Where one turn sends some rows of the set: a few examples, then the rows asked
J491: [-18   9  -8  -5 -27  11 -22 -14 -38 -23  -5  22  -4  20   2  -6  19  23
 -40  16   3  34 -18]
J599: [ 16  16  27 -21   7  26   0   7   1  16 -23  46  19  16  29 -16   7  12
  -5   3   0  -8 -11]
J279: [-17  22  -7  -3 -26  -8 -23   7 -31 -12  -5  28   1  16 -11  19  19  20
 -35  12  20  34 -16]
J553: [  9 -21   8  -2  21  -1  25 -17  16   8   8  -4 -50  20  -1  -7  -8  13
   0  -6  31  27   5]
J281: [  9 -22   7   4  17  -6   3  -9  12  13  -1 -23 -45  11  25 -14  -4  -3
  17 -14   5  36  -2]
J861: [  9 -23   4   6  -3  30  -9   5   5  13 -21  39  18 -28  -7   9   7  -4
 -26 -12  -1 -11  -7]
J169: [  2  12  17  26 -27   1  48 -18  -4  20   6  21  -5  -9  30  14  -2  14
  41  -9  16  13   0]
J805: [-13 -13  30  23  -7 -14  25 -33  13  -1   8  15  15 -40  22  13  -6  26
  25 -13   1  20   5]
J482: [-22  -6  29  -3 -24   3  39 -14  10  17  -2  -3   6 -16   5   6  -9  38
  38  -6   0  -6 -19]
J272: [-21  20 -14  -4 -31   0 -36  10 -40  -9 -13   8   0  11   8   5  23  12
 -19   7  -3  37 -25]
J208: [-45  13  -4 -16  11 -26  10 -30 -16  -7 -23  26  10  36  39   1 -14  36
 -20 -27  10  11  -6]
J843: [-34  -6 -19  23 -24 -26   3 -11 -10   7 -31  27  -5  23  25  32  -8   0
 -27 -46  13   1  -6]
J194: [ 13  22 -21 -10  29  33   4  -4 -25  13  -8  38  23 -31  15  -3  10   4
  10  -3  10  18  -2]
J345: [-48   6 -50  -4  -5   2  18 -21 -42   7 -23   2  -3   6  16   9 -10  18
  -1 -34   8  11 -18]
J6: [  3  -8   8  -7  27 -25   3   8  22  17   0 -14 -34   8  -3  11  -7   7
  20 -13  25  33   1]

J491 moves to J279
J208 moves to J843
Where do these go?
J805 moves to J169
J194 moves to J599
J553 moves to J6

